Each path below is one point turned by a fixed rotation once a step. After each direction that follows a path, write how fast that rotation turns it, in degrees a step (0 if it stays still).
Each turn is a multiple of 5 degrees from 10 to 175, or 0.
Each row of a path follows its step; steps can be skipped.
Rotation 1:
step 0: [ 25  -5   0   8  -5  -1   6 -37  28   0 -16  27  -9  46 -34 -43  35   8
 -59  25  32  23  30 -21 -19   6   3 -29  28 -51  -3 -22 -11  22 -11  26
 -13 -25  18  10 -35  28]
step 1: [  3  45   9  34 -36 -34  12 -20   2  -8  27 -15  -6   7  16 -12  24 -36
   5 -58 -71  19  43 -28 -13 -23 -16  -1  11  44 -29  -1  -8  28 -25  -2
   8 -35   3  11  -2  22]
step 2: [  5  37   7  59   4  11  72   8  -8 -14   9  20 -14   6   1 -32 -39 -47
 -37  27  13 -37 -13  25 -36   0   4  -6 -50  19   3  10 -19   8  14 -16
   6   6   0 -38 -32   6]
step 3: [ 16  45 -31   5 -25 -19   7   1  28  23 -12 -30  -6   9 -22  -4  32   5
  33 -26  40 -34   5  -5   2  64  14  25 -23  -4 -14 -10 -61  21  33  43
   0   7  -4  25 -31 -17]
step 4: [ -7  39 -10   5 -24  40  30  21   4 -14 -13 -20 -38  26  37  32  20  -2
   4 -27  20 -32   1 -31 -17   5  -8  10   1 -16  42 -32  51   7 -50  -1
  57 -16   3   8  20 -26]
step 5: [ 23   7 -31 -19  23 -52  22   9  -1 -29  -3  20 -71  34  -1 -13  -2  24
  23  -1   1 -42  15  84  15 -18   9  14   2 -12  -6  -2  -2 -13  -1 -51
   7 -14  -9   6  14  14]
step 6: [ 32 -13 -18   1  19 -12  35  15   7   9 -20 -13  13 -18 -10  30  -8   2
 -35  39 -20 -44  46 -46  31  30  -8  -6  26 -34   2  -4 -10  11  -1 -42
 -19 -20  11  72 -30 -10]
step 7: [-32 -12 -30  18   3 -18  -4  -3  -1 -27   0 -29  29  62 -14  -3  48   9
 -37 -17  -7 -18 -17 -11  21 -52 -14 -24  16   2  31 -15  -2  50  15  -6
  12 -28  59  -6  -4  41]
step 8: [-42   7   6  31  -7 -49  38 -15  33 -14 -17  26  -4   9 -39 -16  27 -10
 -31 -30 -27   7  38  -7 -73  -8  26 -14 -21 -29 -23   8  30 -21  -2 -16
 -38  -3 -17   7  -8  10]
step 9: [-16  34   1  23  20  -3  25  -8  30 -15  45  22  -6   1 -16  11 -27 -15
   1 -12  11  11  -5 -19  -4  43   1 -24  -7  54 -33  34 -58  43 -52 -11
  13 -21  35  22 -36  -1]
[ -2  14  13 -18  -6   1  -3   4  -4   1   3  -6   6  13   7  -1   0   5
  -1   2 -23   0  -8  -3   0  16   6  -9   3   5   6   7  -1 -12  -4   2
  -1 -10   3   9 -14  -9] => 135
[ -1  18   5  11  13  -5   6  -8  -6  -6 -12 -11  -5  -3   5  -7  12   5
   2   9   4   1   4  -2  -6   7   0  -6  13   3   2   3  -7   0   1  -7
  -9  -1  14  -5  19 -14] => 0
[  1  -1   6  11 -10   2  11   8 -14   5   2  13   7   3   0   4  -4  -8
   1   7   4  -6  10 -15 -10   2  -5 -12   3 -17  -2   3  13 -18   5   3
   4  10   1   8   7  -7] => 170
[ -7 -12   0  -2   3  10  13  10  14   3  -1 -13  -5  -2  12   8  -9   0
  -3  -8  -9  -7  11  -2  -2   2  -7 -11   9   5  -4   4 -13   1  -5  19
  -7   0  -6   4  14   4] => 140
[  6  10   3   2  -3  -4   4   8  -1 -10  -1 -10   7   0  15  12  -5  11
  -6 -12  -1   4  -5  16 -12 -18   4  -9 -15  -7  -2   1   5 -10   8 -11
  -4  -2  -3 -10   4   6] => 120
[ -9   4   3  -3 -20   1  -1   0  -6 -15   6   1  -5  -4  18   6  -6 -16
   6   6   6   4  12   8  -5  14  10  12  -3  -2   0 -11 -10   7   8   8
   2   0   5  -9  -3  -5] => 45
Rotation 2:
step 0: [  2  -2   7 -24 -25  -4 -41   3  17  12  -2  12  29  30   9  -6   3  31
  -1  -7 -31 -69 -13 -56  16  -5  -5 -40  -2   3 -36 -45  23  49  -7   2
  38   2  31 -54  -9  -4]
step 1: [-31  37  22 -13 -13 -17  -9   5 -65  26   7   0  -8   1  15  17 -23  16
  13 -12   8  23 -25  36  -6  15 -15  31 -22  27  23  47 -48 -50 -16  42
  12  53 -18  -2  18  16]
step 2: [  0  24 -45  21  -2  23  -6 -59  41 -28  41 -33 -34  -5 -25   5   8 -11
  14  64  49 -19  22 -11  21  -9  10 -12  21 -16  35   4  22   8  -4 -24
 -17 -46 -27  -3  -1   9]
step 3: [ 10 -35  72 -27 -42   6  27  16   8  -1 -54 -11  33   9 -22 -13 -46  12
 -33   4 -22  -4   2  -9 -53  -1   0   7  15  13 -27   7 -14  51 -12   3
 -14 -23  23 -25   8 -21]
step 4: [  4  53 -28  -8  16  -2  23  15 -46 -14 -22  23  39 -11  21 -13  -4 -29
  44 -28  40  -5 -36 -28  42 -26  15  10 -22  -3  -2 -18  26 -55   5  20
  -5  53  -9 -15 -15  -9]
step 5: [-19  -2  -1  -6  20  -2  -1  -7  18  -6  32 -26 -71  23 -72  -1 -12  11
 -36   5 -27 -28  40  -4  17   0 -39 -24  -4  37  27  -4  -5 -27  12   5
  56 -33 -10   9 -18  13]
step 6: [ -4   3  10 -32 -48 -18 -44  -4 -25  10 -27 -21   8 -23  67   0 -26   2
  22  20 -15  20  24 -28   2  29  60 -20   6   8  15 -17 -31  60 -27   2
 -20 -16 -11  -3  32 -12]
step 7: [ 19  -5 -17  13  -2  68  11  -8  -3 -22 -14  22  33  17  19  21   1  -7
  -2   9  36 -41 -29  45  20 -42 -46  42  39   1 -15  30 -10 -30   4  61
  -2   1  -2 -14  -2   5]
step 8: [ 43  28 -21   5  24 -23  23   1  -5 -38   6 -23 -41  18 -79 -21 -24  41
  29 -11 -14  33   1 -24 -36  -2  21 -13 -12 -20  23  22  19  28 -13 -32
  22  14 -13 -27 -26  12]
step 9: [-25 -15  14   9 -36 -23  20  11  18   9 -12   6  17 -28  28   8 -32 -32
 -47  28  18 -33  39 -55  16  -1  33  34 -42   9   5 -38 -35 -21 -32   0
   5   2  50  23  11  -3]
[ -8   9  -4  18   6   6   1  16  -6 -10  19  -7  -4   8  -3  -5 -15   6
  -3  -5   1   2  -7  17   8  -8   5  -7   9   1  -2  -2   2 -12   1  -5
 -11   4  -3  -1   6  -7] => 120
[  9  15  -9  14   5  -5  17  -8   5  15  -1   6   0 -11   8  16  -1   0
   5  -9   5   0   8  -2  -3  -5  -9   0   3   8  -5  -3  -5  -9   5  15
  -9  -2  -7  -1  13   0] => 130
[ 12   2  -4  -5   3   9   3  14   2  18  15   4  -1  10 -13  -6   1  15
   2   3  -5 -12   0  -8 -11   6   2 -11  -2   1   7   0   7  10   4  12
  -8 -13   1   6  -7   1] => 135
[  1  -3 -17   5 -15 -10   4  10   0  14  -3 -11   5  10   1   6  -6 -12
 -12  -2   9   3   6  -1   0  -2   5  -8   4   7  -8   1  -1  11  -6 -18
   7 -17   3  -1   5   5] => 115
Rotation 3:
step 0: [-31 -12  -2   3  50  30   4 -28  -2  39  10 -11   4 -14 -15  16  -7 -22
 -13 -16   7  25 -28  22  -9 -23 -25  42  37 -10   4   4  14 -18  34   3
 -27  13 -11 -39  32 -14]
step 1: [-15 -32  -7 -30  31  -6  22   2   0  21   0   6   7  -8 -43  37 -15 -17
 -14  -1   5  30 -31   5 -22   2  19  32 -18  24  29  19  38  -5 -10   6
 -21  17  42 -14  40  -7]
step 2: [  5 -10   0 -29  31  41 -11 -19 -18 -13   8  -3 -26  -7  -4  39 -19   6
  -5  -5  14  11  -8  16 -22  -7  29  -7  -9 -18  11  13  -5 -15  10   2
  13  33  38  10  82   0]
step 3: [ 15   4  30 -16  49  19 -18 -15 -15   5   9  -3 -26 -23 -18  49   3 -22
 -51  -9  -4  20  14 -24  27   6 -27  -2 -14 -14   6   1  12 -25  16  -8
 -18  28 -15  -8  46  11]
step 4: [ 18  15   8  -1  15 -12  23 -29   1  39  33  12  -9 -43 -22  22   2  21
 -57  12  10  12 -25  -8  16  -1 -18  -2 -30  -3  35  20 -19 -11  -6   0
  -5  25  40 -25  19   3]
step 5: [-17   7   4 -11  17  22  34 -29  -3   0  33  11 -20   6 -29   9   8  27
  -4 -16 -11  38  -8  17  -6 -35 -31  -8   2 -29  30  14 -34  -8  15 -18
   5 -20  22 -41  56  11]
step 6: [ -2 -26  15  -3  17   6   2   1   0  35 -13  -7  13   2 -51  24  22  34
   5 -18 -18  42   5  -8 -18 -15 -14 -35 -24   6  22   1  17 -38  13  -1
 -34   6 -10 -35  45  23]
step 7: [ 19 -17 -18  29  33  11   1 -27 -17  41  15 -23  -2 -27 -31  -1  -9  23
  -2 -31  23   5  -8   0 -36  -1  20 -18 -15   1  27  -9  -7 -27  37  38
   2  29  14 -32  34 -15]
step 8: [-19 -17  17  14  42  27 -12 -23 -19   6  33 -22   7  15 -62  21 -11 -13
 -41  -4  -2  19   6  -2 -20  11   7  28  15 -10  26 -28 -15  16  23  23
  -7  -9   3 -26  34  -2]
step 9: [-10  -5  21  -8  22  10  13  17 -15  41  -6 -20   7   1 -21  22  -2   2
 -44  40  -5  13 -26   3 -25  -1  11  10  -5  -8   5 -25 -10 -22 -16  21
 -52   6  44  -1  54  14]
[ -2  -3 -12  -6  -1  -7   6  11  11 -19  15   0  13   9 -11   5   0   8
  -1  11  -4   4   0   7  -1   4  -3  14  -1  -1   5   2 -10  11  -7   4
   3 -12  14   1   8  -9] => 100
[ 14  -8  -1 -14   2  -5   4   8  11  -3   4   0   0   6  -3   7   3   0
  17  -9   6  -4  10  -2 -13  -5  10 -15  -4  -8 -16   8   3   9  -6   3
  -6  12  -6  -4   9  12] => 85
Rotation 4:
step 0: [-21 -34   3  29  37 -27 -43  -8  26  42  -9   8  63 -33 -14  46  48  20
 -15  19  20  -9   9 -30 -39   5 -32  -7  19  15 -33   6 -30 -26  28  20
  -8   7  -3   0  -6  -9]
step 1: [-10   9  17  25 -13  -8  -9  68 -55   1  -8 -17  -2 -17  16  30  12  49
  16 -19 -28  10 -18   9  55 -41 -12  -4 -22 -10  30  32  24  -7   8  32
  -2  31  -1   0  46  32]
step 2: [  5 -52  19 -62 -25  15  29 -34  15  28 -49  35  27   6  33 -12   1  38
 -28   5 -24  30  18 -32   5 -13  -4  -2   0   1 -23 -47  28  -9  22  21
  20  19  42  -5  -3  -7]
step 3: [ -2  -2  28  23  14 -55 -30   6   1  35 -12  -2   9 -18 -52  37  -4   1
  12  11  -6 -17  14 -35 -22 -13 -34  23  13  -3 -48   2  10 -47 -46 -16
  40  31 -32  27  26  28]
step 4: [ 35  13  22  10 -17   5 -27   9 -19 -17  19  -4  -4 -40  28 -11  -1  49
  17  10 -12  22 -18 -22  14 -76   1  -3   1 -13  19  22 -40   3  42  47
   1  30  38  53  -4  -4]
step 5: [-31 -28  -1  -9  25  34 -11 -36 -38  21 -54  21  17 -23  17   5 -62  18
 -36 -15 -12  -1  53 -13 -23  -7 -20 -17  11  -5 -10 -20  11 -20  28  29
  19   3  -3 -51  39  21]
step 6: [ 14  25   1   6  -4 -64  15   8  19  50  -6   9   9   8  -4  -4  36  -1
 -11  25 -29  24  -5 -50  17 -60   7 -13   2   1   1  -8 -13  -2 -30 -11
   2  27 -60   5  62  -2]
step 7: [ 60 -11  25 -26 -40  37 -38 -17 -26  13  28  44  -4 -19 -17 -16  20  75
  -1  -7  19 -44  17   7 -18 -22 -29 -14 -23 -23  18 -13 -16  -3  13  20
  14  19   1  27  -8  32]
step 8: [-20  -4  41   9  -2 -29  25 -19  24 -31 -43  -6   0 -34  18  49 -47  44
 -27  22  30  -4  37 -15  -2   9  16 -33  27  -3 -17  27 -24 -42   1  36
   5  10 -20 -28  39 -11]
step 9: [  6 -11  37 -11  53  16 -47  19 -17  33  15   4  26  33  32 -14  14  27
 -20  32 -30  13 -41 -36  11 -39   0 -26 -23 -19   8  32  -4  15 -33 -36
  20  21 -14  -2  47 -16]
[  0   4   9  -4  -4  -9   7  -7  -5  12 -11   8 -13   0  -5  -1   4  -4
 -15  -1  -8  12 -13   1 -10   2  -8  -2  -6   4  15 -15  15   6  -8 -10
  -1 -11   3   6   5  -1] => 95
[ 14  -5  -1  -1  19   8  -2  -9  -1   7   1   3  -9   3   0 -16  10  17
   9 -10   3  13   4  -1   6   6 -11  -8   2   2  -4  -5  -4   8  -3   0
   0   8  12  -4  -8 -14] => 145
[ -3  -4  -4 -11  -9  14 -14  -4  14   7  -8  -8   8   5   5  -3   2   2
   4   5  -5  -3   6  20   2 -15  -3   1   6  -2  15  -2 -10  -8  -5 -11
   0  -7  11  10   5  -8] => 145
[ -3  -8  -3 -11   4   6   9   7 -15  -3  -5  -4 -11   0  -2  -1 -13  -5
   8  11  -3  -4  -9 -13  -8  -3  -2   4  -3   7  -3  11   1 -15  -4  -7
  12   6   9  11  -6 -20] => 55
[  5  -6  -4  -2   6  -6  13   6   7 -11   1  -9   5  -2  -1  -4 -11   2
  -1   2  14   2   4   6  -2 -12   1 -22  -5  -1  -6 -14  11  -4  10  -8
  11  -9  15  -8   7   7] => 120
Rotation 5:
step 0: [ -3 -15   6  11 -13  29 -18 -37  18  27  40  16  17   4 -35 -18 -27  27
 -21 -10 -40  34  10  19  35   0  -4  18 -51  -2  65 -14   9   5  -8  -7
 -20  32 -37  -4 -35   7]
step 1: [-15 -37  17  16   1  33  51   7  -6  22  23  19   5  -7  -9 -14  17  18
 -64 -12  29 -37  -9  10  12  42  18 -32 -34  21  23  49 -24 -25   0 -18
 -27   4  35  -6  11   1]
step 2: [-20  28 -31 -38   5   8  -5  -3  25  10 -17   9  -5  44 -18 -26  27  19
  -6  19  49 -59  12  -5   1  27 -32  15 -53   6 -10  -4  26 -31   6 -12
  25  46 -10  14   6  10]
step 3: [-31  -4   8 -23  31  -4  20 -30 -18  10 -11   3  -9  18 -25 -37  -9  36
   7   3  -7  15  24  38  18 -11  40 -43 -59 -22 -17 -13  19  66   7  -7
  11   8 -18  37   1 -11]
step 4: [-13 -17   6  50  20  52  -4 -28  -9 -29  24  31  33  -1 -17 -42  31  51
   9 -11  -9   1 -10  36  -9  -7  21 -29 -15   8  14  -7 -16 -55 -38  19
   9   4 -19   3   2  18]
step 5: [-37   3 -10  22 -44   6  33   8  13  23   4  35 -49 -16   5 -14  17   5
 -44 -10  55 -11  17  27  31  -5 -11  10 -26 -24  21   1   2 -39  13  35
   8   6 -21  12 -53  -6]
step 6: [  2  38 -18  -4  12  22  -1  -7  51  24 -15 -32  -6  17 -34  16 -17  13
 -25 -17  -1 -16   3  -3  31 -10  23 -39 -57  21  47  -8   4  16 -18 -31
  -4  58  12 -11 -43  16]
step 7: [  4 -38 -10  19   3  31  18 -27   6  18  27  -4  30  11 -17 -28  -7  28
 -24   0   7  -3   7  21   2  65  -6  14 -71 -13  35  11  27  18 -27  -9
 -16 -12   9  26  54 -12]
step 8: [ -1  15  26   1   5 -17  50   3  -4  11   5  18   0  21   0 -69  44  26
   9  14  59 -57   3  -3 -13   8  25 -23 -37  18 -16  24 -26 -24  -2  17
 -10  19 -23  -3  12  21]
step 9: [-26  12  -3 -12   1  23 -23 -44 -22  25 -20   6 -14  33 -35 -40  14  39
   3   7  -4   8  23  12  36 -13  -4  13 -31   6  -7 -39  24  -7  48   8
  34  27 -42   5 -46   7]
[  7  -3  -4  -5 -14  13  20  -3  -2  -2  -5   3   1   4   5  11  15   2
  -1  -2  -1 -16  -3   1 -16 -13  -3   9   2  -4   3   1  -6  -4  14  15
  -7   6   3   8   5   7] => 110
[ 10   4 -11  -4  -5   6   2   8  -6  -9   2  -9  -5  -1  -9  -8  -4  10
  -3  -7 -14  17   0 -12  -4 -13 -10  -4 -10   4   2  20   4  10   2  -4
  11  -2  -3  10  -2   5] => 110
[ -4  -5  -4  -2 -14  12 -14  -7   6   9   4   2   9  -2   5  -1   3  -3
  -5   4  -7   4  -1   4  -3  12 -14  22  -6  -9  -4  -7  15   2   5   1
  13  -9 -15   4  -2  -5] => 160
[ -9  10 -17   0   5   6  -3  -2  -7  -8   9 -16   3 -17   3  -1   1  -7
   2   4   5  -7  15  -3  -8  18   8   1   3   5  -2   6   0   8   8  -3
 -12  12  -8  10   2   1] => 70
[ 16  -8  -4  -9   1  -5  -5   4   8  -8   1  -1  -7   9  -5  10   3 -13
  -8  -3   1 -19  -6   9  -3  13  -8  -3 -16   2   1   9   8   7  -2 -15
 -10  -6   8  -2  -1   0] => 70
[ -1  12 -12   4   3  -1  -9  -8  -5  -4   2  15  -6   7  22  -9   7  -4
  -2  -9   5  -3   1  -6   8   5  -8   6   0  -9   4  14 -17   2 -13   4
   6  -3  10   3   9  -1] => 120
[ -3   1  -6  -1   3  -7   8  19   0   8   7   0   4  -6 -17 -13  15 -19
   8  -1   7   5 -14   1  -8  10 -11  -4   2  -6   6  -3  -6  -9   2   5
  10   2   5   7  -2  -4] => 115
[ -5 -12   2  13  -9  18  -1  17   3 -13 -10   1 -10   4  -2 -11 -12   1
  -2   0  15   2 -11  -7  -7   7   5   7   3  -5 -11   6   3 -10  -7  -1
 -10  -1  -3  -3  10   2] => 115
